One vector is turned by the same rotation once a tick. Each row is the vector after some number of ticks, and that number follows the row.
The counts run from 0 to 347.
105 109 128 95 109 93 90 106 125 109 99 103 93 110 76 88 85 70 98 101
 128 95 118 116 98 140 98 82 120 105 112 107 108 104 91 99 107 115 106
 93 125 95 104 131 84 102 125 129 87 83 122 91 90 116 104 109 87 113 104
 92 66 91 108 113 112 133 92 108 110 117 92 83 95 95 90 94 78 65 119 91
 133 111 145 104 111 109 94 86
214
109 89 111 117 101 110 118 113 87 86 116 103 115 77 70 89 88 82 122 95
 92 124 104 101 76 102 85 81 87 109 127 104 112 111 109 86 117 97 70 128
 105 92 94 110 107 99 120 117 83 95 84 115 91 94 109 105 117 115 102 91
 75 93 90 142 97 116 112 78 112 99 100 123 111 71 95 135 79 115 92 98
 109 118 103 126 80 96 92 121
291
102 91 108 99 112 121 106 94 86 104 122 87 107 86 78 113 71 89 130 123
 104 101 97 109 72 107 117 47 86 96 111 95 131 111 112 107 123 94 94 128
 81 94 97 98 97 94 101 109 92 83 111 94 81 111 94 109 109 72 84 107 103
 103 94 144 82 112 96 100 119 108 117 110 106 89 110 121 81 131 108 81
 111 99 99 121 108 116 87 90
299
97 110 113 115 91 88 92 98 133 104 114 98 113 89 77 76 118 98 93 94 96
 104 82 109 90 120 103 95 105 57 96 106 83 75 131 132 133 86 116 84 108
 111 98 121 106 103 78 78 85 89 101 87 94 77 90 97 116 112 114 105 88 98
 118 83 100 88 92 110 91 96 98 95 117 77 88 106 92 90 126 101 81 93 149
 111 90 91 108 116
28
119 77 108 116 87 105 95 87 112 99 106 113 94 124 98 112 82 81 118 94 91
 88 97 101 54 94 104 94 76 106 86 96 126 104 129 100 117 86 94 118 102
 132 93 103 109 108 139 96 112 98 86 108 71 105 108 90 132 90 93 93 86
 92 104 139 99 108 123 84 131 108 90 119 105 84 98 112 110 120 104 82 73
 100 74 114 101 84 102 101
309
113 103 108 122 101 93 85 102 148 121 100 108 90 128 96 108 104 76 99
 109 134 89 109 113 91 100 110 95 95 82 91 117 132 86 115 123 98 110 126
 90 120 119 104 101 90 110 118 82 118 110 117 98 103 106 106 99 111 74
 120 98 101 100 113 112 100 100 85 82 102 102 93 89 97 102 95 91 77 93
 102 64 90 77 131 133 99 110 106 75
189
90 80 122 126 111 109 115 109 118 95 120 113 117 109 96 111 102 87 118
 113 117 106 70 89 54 97 97 89 89 94 99 130 136 89 110 106 99 111 98 104
 91 113 89 117 106 85 125 100 94 107 109 96 96 68 92 110 105 94 107 100
 96 91 112 113 83 117 112 87 126 90 87 110 113 92 94 122 87 126 81 64 85
 106 108 125 123 123 73 99
151
115 63 115 115 101 107 102 88 126 105 112 115 110 122 97 138 82 86 128
 95 99 99 71 88 79 98 112 75 74 123 88 91 117 71 82 104 110 126 106 128
 97 115 101 103 97 90 147 99 106 92 107 103 78 99 82 109 112 104 81 95
 85 98 110 102 110 100 88 97 125 110 109 114 111 93 100 109 101 110 107
 74 88 82 81 111 87 109 76 99
130
92 103 113 93 107 96 67 96 111 120 112 76 84 113 82 101 93 79 98 107 116
 83 89 113 93 124 111 83 90 71 81 108 122 105 124 121 128 94 123 108 91
 99 92 103 85 98 82 95 97 84 135 90 76 111 92 124 101 96 106 113 97 88
 121 119 97 113 96 113 100 99 93 94 94 92 99 115 72 116 115 83 111 83
 126 125 127 105 100 74
12
113 90 113 103 88 106 73 95 138 119 102 98 112 123 75 117 110 74 102 106
 96 111 87 101 88 107 115 93 110 90 103 92 99 77 103 139 130 107 95 96
 117 113 106 113 104 97 127 95 107 90 93 87 71 91 92 93 105 106 90 83 85
 90 108 113 121 82 83 102 93 106 100 89 113 91 80 82 61 67 134 98 111 97
 136 104 102 111 87 91
40
94 102 118 104 96 102 100 113 126 113 108 86 112 89 94 99 107 94 98 105
 128 118 94 119 98 126 97 79 105 71 111 105 111 76 84 129 102 98 126 101
 96 92 96 129 96 94 93 89 95 75 123 85 91 90 84 98 111 114 108 99 91 93
 120 83 89 110 73 103 103 96 123 71 113 83 105 102 69 92 112 100 120 86
 159 112 103 112 84 82
208
100 120 128 102 108 94 97 103 118 76 109 102 108 81 81 96 87 61 121 115
 87 124 125 107 79 103 86 109 97 91 127 93 95 109 114 93 120 114 82 112
 90 109 96 103 87 92 107 110 96 75 84 97 93 104 98 119 116 81 114 93 59
 121 88 106 87 90 88 101 79 118 105 109 117 71 94 107 80 107 134 88 80
 100 109 114 76 94 103 107
262
82 99 117 114 88 115 92 98 126 114 111 82 112 110 87 101 115 83 84 99
 114 101 67 121 80 119 87 74 75 75 70 115 118 87 93 104 112 129 110 106
 113 90 103 128 85 93 97 98 103 83 125 74 90 92 77 99 102 83 116 98 91
 100 121 76 79 97 73 108 116 81 110 104 110 97 96 97 104 109 112 109 86
 86 120 109 132 93 94 88
178
85 103 110 119 86 108 93 94 113 118 117 84 104 111 78 88 111 73 83 94
 120 91 78 121 97 111 90 73 85 83 76 117 126 102 92 103 125 136 108 122
 115 90 107 134 87 95 96 101 90 93 120 75 98 111 76 118 91 92 126 104 93
 95 123 89 95 109 79 111 131 90 100 109 98 105 93 106 92 99 107 104 100
 98 122 114 114 99 99 81
179
98 94 126 96 97 117 97 123 116 108 126 82 94 107 83 82 102 73 87 103 115
 121 90 113 89 115 79 81 75 91 97 116 118 113 109 103 110 106 98 127 110
 89 88 103 76 104 118 116 93 95 110 87 86 95 91 105 120 104 128 112 78
 79 129 133 86 117 108 108 128 100 82 85 106 80 80 128 76 98 105 107 126
 95 122 117 127 93 107 84
4
105 112 122 94 105 100 97 94 130 111 103 102 103 98 86 94 92 68 90 117
 132 97 116 109 97 121 96 85 126 96 128 112 110 90 102 127 122 114 122
 108 101 90 106 130 90 99 107 117 83 75 112 86 102 90 97 106 95 103 109
 99 90 100 107 98 98 111 84 89 116 115 90 85 116 97 92 103 58 89 126 75
 123 121 151 118 105 133 82 85
210
99 93 98 120 90 105 111 90 97 92 107 113 107 105 66 105 85 94 118 85 95
 92 102 91 105 76 91 84 86 108 98 96 111 109 90 94 125 115 75 119 114
 108 99 133 94 110 118 74 90 110 73 122 77 115 106 111 118 108 108 106
 90 83 83 107 100 106 111 76 116 111 117 130 103 92 107 110 106 117 94
 87 90 89 89 139 57 77 101 118
111
94 116 131 68 90 95 92 89 120 116 111 126 109 97 109 95 95 91 90 101 90
 102 108 120 89 114 82 86 98 86 97 106 94 105 90 105 110 98 87 106 118
 84 107 116 90 87 84 88 111 67 84 98 62 117 90 88 114 107 89 98 96 71 98
 90 112 103 78 103 94 119 112 107 96 81 96 90 92 99 149 112 82 87 146
 105 80 63 112 111
54
107 92 118 99 111 112 103 92 99 106 122 103 109 106 80 108 68 67 119 127
 100 92 100 104 65 96 120 60 92 102 106 93 131 98 122 93 131 104 90 123
 93 103 108 97 100 90 116 124 91 81 109 89 89 108 98 115 97 89 76 103
 100 110 90 137 99 112 108 109 117 117 109 125 113 83 101 110 82 121 114
 70 98 108 87 113 107 125 84 101
300
92 100 128 95 93 101 65 101 138 95 110 113 104 118 90 107 94 100 107 96
 104 104 109 122 91 138 111 101 92 88 111 92 89 93 122 131 104 96 100 93
 103 116 85 91 109 81 90 90 110 79 110 119 63 91 100 105 127 110 87 83
 69 90 105 128 118 106 73 100 76 107 108 80 115 83 86 91 85 88 143 96
 107 97 135 106 82 98 100 95
45
115 100 114 122 92 105 85 90 115 85 89 71 100 85 82 104 86 73 127 77 79
 108 116 105 100 113 97 112 113 105 123 99 84 98 101 93 129 94 98 106
 111 113 102 120 94 117 104 107 108 83 91 100 84 105 88 110 131 85 114
 77 77 107 97 119 112 95 90 94 84 94 111 123 117 78 117 119 78 97 112 96
 101 119 127 134 68 77 108 124
257
97 116 119 102 109 91 79 95 117 117 103 99 88 122 67 89 87 67 94 110 116
 84 107 108 80 120 113 91 102 77 95 110 129 121 145 123 130 101 115 106
 104 107 99 110 87 104 101 112 93 90 122 90 93 103 103 113 101 86 105
 112 99 99 118 127 115 117 102 106 104 107 80 90 101 106 96 106 71 101
 120 71 106 99 119 120 128 109 97 72
13
75 99 108 107 102 115 123 95 95 90 118 113 122 101 55 120 79 98 119 109
 122 111 85 104 84 115 103 63 78 97 102 92 115 107 91 94 117 141 78 117
 97 84 94 127 97 83 92 112 80 86 104 116 93 94 111 132 103 110 89 101 74
 105 92 107 86 117 82 93 116 127 126 110 115 108 97 115 110 121 105 84
 114 103 86 106 87 91 80 103
123
106 89 91 135 95 114 117 112 110 102 125 99 123 117 74 101 123 82 107
 103 96 109 87 95 70 72 118 68 78 80 86 97 125 88 112 115 121 110 81 105
 112 115 103 118 106 92 144 85 103 124 95 79 93 88 107 98 98 83 99 100
 90 88 107 112 78 92 94 96 114 88 96 119 106 67 75 110 90 94 92 92 86 89
 89 123 98 111 87 98
326
108 101 112 90 118 99 97 84 97 109 106 99 114 99 61 121 76 44 121 108 97
 120 93 94 80 91 103 100 90 104 103 104 118 121 94 96 127 128 75 113 103
 93 101 109 86 95 131 115 100 85 88 99 78 130 87 115 90 96 92 92 86 94
 92 120 129 93 100 97 90 106 106 125 101 92 99 100 59 96 128 59 102 100
 104 114 91 96 87 104
270
108 96 102 102 104 125 82 112 113 114 112 84 96 109 63 90 110 82 91 99
 106 120 108 117 101 115 106 64 98 73 88 91 105 105 94 115 127 111 86 96
 138 89 97 124 93 97 117 98 97 99 109 79 67 110 86 98 93 96 97 96 84 86
 112 118 108 102 78 110 100 97 118 87 106 78 86 96 75 66 125 118 141 83
 138 119 98 94 97 89
38
115 121 116 89 110 92 115 97 106 114 104 115 118 81 84 107 70 102 131
 101 88 118 99 97 69 108 96 80 96 93 109 114 93 85 106 94 104 88 90 96
 118 108 97 106 100 107 118 107 96 83 101 105 86 93 104 94 121 114 73 85
 95 105 75 86 100 103 94 96 90 112 115 137 103 51 116 113 90 115 116 87
 69 80 102 106 76 66 108 132
284
115 130 118 100 98 103 67 90 119 116 63 96 88 109 72 118 82 76 109 102
 90 112 126 100 87 94 94 99 120 104 112 86 91 95 91 118 127 106 100 89
 114 117 112 126 83 134 122 92 100 95 84 101 72 113 123 105 114 96 87 97
 85 105 78 130 90 100 92 91 85 123 108 105 106 82 115 102 81 103 128 81
 110 91 105 115 101 105 118 113
249
94 89 114 116 91 116 104 83 93 82 94 80 123 97 77 105 86 65 109 100 81
 105 114 106 84 99 102 84 109 104 105 90 111 125 86 76 129 106 78 109 97
 98 107 153 90 97 120 121 91 87 82 83 81 122 85 112 91 75 103 78 73 92
 89 121 87 114 105 77 110 101 110 124 114 91 116 106 82 119 112 105 98
 128 108 115 109 89 91 110
90
81 99 114 84 105 107 87 89 105 132 88 105 133 118 93 123 78 107 105 105
 83 114 92 103 79 106 111 74 113 80 105 100 93 96 78 130 119 90 103 85
 101 89 104 145 104 89 98 85 110 90 95 98 60 109 98 103 98 113 64 87 95
 81 82 113 100 117 92 90 90 125 121 102 103 84 114 92 79 113 132 77 110
 96 124 96 109 96 78 105
71
111 89 101 114 109 104 95 88 106 84 100 92 108 109 84 114 82 74 144 113
 85 96 117 104 87 82 137 88 104 98 106 87 123 110 93 101 115 97 98 95 87
 114 95 118 87 95 128 85 113 103 102 87 67 125 86 117 96 50 96 98 82 111
 94 118 97 104 103 94 87 105 113 109 111 89 109 94 91 110 117 66 86 89
 93 132 86 116 79 88
99
111 92 117 116 88 112 87 85 99 94 93 73 93 84 66 103 80 86 120 72 87 106
 103 106 124 127 88 107 110 98 114 82 83 107 89 96 143 98 92 111 102 110
 90 130 94 118 91 100 93 86 89 104 63 108 87 104 123 103 109 76 86 97
 109 112 120 102 95 109 89 94 119 118 113 95 113 109 97 90 112 116 106
 104 129 124 75 62 101 116
256
112 90 117 96 112 104 102 111 112 102 121 74 92 98 81 88 111 78 114 104
 117 108 94 128 103 125 106 74 73 72 80 103 120 106 116 108 120 90 123
 106 102 97 80 99 87 103 115 98 94 94 127 65 78 101 78 113 110 78 119
 107 99 90 139 115 103 112 107 127 108 85 92 79 93 83 83 118 88 96 112
 98 119 81 129 124 121 91 97 83
8
116 95 105 108 83 109 92 82 102 88 90 104 92 93 96 90 74 100 116 97 85
 90 130 104 102 101 109 84 111 99 115 85 89 107 100 99 137 70 107 116 82
 113 87 134 86 109 91 78 102 78 76 100 57 112 107 114 138 100 106 102 86
 86 87 121 93 121 108 92 114 130 111 107 116 84 111 108 91 121 114 97
 109 100 109 136 62 95 102 108
81
119 97 111 102 83 113 102 93 120 85 92 108 99 97 104 97 70 93 122 114 77
 109 135 102 91 92 95 90 123 106 124 92 98 103 99 101 133 78 97 117 84
 117 103 138 99 114 105 92 103 79 65 88 70 97 113 107 128 88 112 93 89
 97 86 136 84 111 115 86 100 131 105 106 117 81 111 92 92 118 118 91 90
 107 119 122 73 103 107 113
82
121 105 116 93 88 101 102 103 107 105 109 109 102 98 88 84 86 75 100 97
 87 107 121 119 93 117 88 91 115 102 112 112 103 124 104 89 107 91 84 92
 131 91 97 127 96 96 113 121 110 72 83 92 76 103 83 76 104 88 112 86 89
 79 104 109 120 113 101 88 95 95 102 114 99 73 85 86 75 80 132 104 84
 117 156 115 74 64 107 116
56
113 85 126 105 112 95 112 83 126 86 125 136 100 112 104 123 64 90 136 92
 117 76 95 91 77 121 110 81 85 121 95 115 115 84 116 100 104 109 105 119
 88 123 98 96 105 94 123 111 97 86 126 114 87 81 95 107 118 101 87 93 87
 104 104 105 123 108 100 101 114 108 102 117 113 100 95 115 115 114 97
 63 77 104 93 116 76 108 86 114
134
66 82 120 112 117 105 106 100 116 96 121 119 123 110 96 103 102 110 121
 114 122 108 65 95 57 109 101 86 79 81 91 117 125 96 106 107 98 115 110
 102 77 114 85 109 106 79 102 82 84 106 112 104 95 73 100 126 110 113
 107 112 83 93 113 103 81 121 104 96 109 100 87 99 110 87 96 122 97 125
 86 72 85 96 101 117 118 113 76 86
152
89 117 116 85 96 103 102 106 107 102 95 86 112 91 77 81 99 84 98 83 96
 135 103 113 95 111 69 99 113 74 100 101 98 132 74 95 102 103 100 79 104
 92 77 141 90 109 108 88 92 103 85 78 69 104 99 103 102 107 118 105 81
 78 115 92 88 115 111 115 84 110 97 88 96 73 102 103 94 106 122 103 102
 84 148 98 109 63 110 100
234
126 87 131 96 96 100 74 92 136 117 82 105 85 124 115 107 94 77 104 93
 101 107 121 109 92 114 93 104 109 116 98 101 106 90 82 122 100 92 119
 101 111 104 103 115 86 111 137 103 121 90 99 89 68 115 97 87 115 96 104
 91 75 77 111 125 102 118 96 90 105 119 79 84 103 85 104 91 74 81 123 91
 113 99 132 121 113 104 110 92
219
108 96 114 105 89 111 112 113 130 105 122 95 106 82 95 86 113 109 96 97
 123 128 101 121 105 122 74 89 89 79 108 114 93 82 84 115 96 101 106 104
 113 83 78 119 97 100 94 80 84 89 103 104 81 76 88 95 127 122 131 96 87
 77 126 93 80 127 89 109 98 95 100 74 99 82 80 109 94 90 108 109 121 91
 161 117 78 81 105 94
204
104 102 103 126 96 114 96 104 134 98 133 128 113 115 83 120 100 105 106
 115 106 92 83 98 75 95 129 66 77 81 92 98 118 75 136 120 123 125 92 101
 98 118 89 101 122 88 105 78 95 104 111 105 82 70 100 120 103 99 83 98
 97 98 115 126 112 94 93 107 109 102 105 103 117 76 73 101 102 106 108
 80 89 100 96 100 88 125 90 100
331
110 92 141 85 105 94 68 95 138 122 96 108 95 124 121 104 92 81 103 92
 101 105 108 111 92 107 80 104 95 103 98 98 96 84 82 126 104 94 124 107
 98 110 95 112 83 110 117 81 125 83 99 92 55 105 90 93 126 118 112 104
 83 81 110 111 108 108 95 111 98 124 81 90 102 83 103 95 81 95 135 81
 106 89 132 114 110 103 108 88
220
115 94 111 99 103 94 73 92 128 106 113 104 90 115 82 93 88 72 100 102
 105 90 117 102 104 116 119 92 115 101 104 95 98 103 125 124 132 100 100
 117 111 103 99 102 100 105 96 98 108 87 101 107 64 108 92 102 107 105
 100 90 83 83 107 138 137 102 84 99 98 107 101 99 107 90 85 91 68 74 124
 89 127 111 143 128 83 124 97 87
43
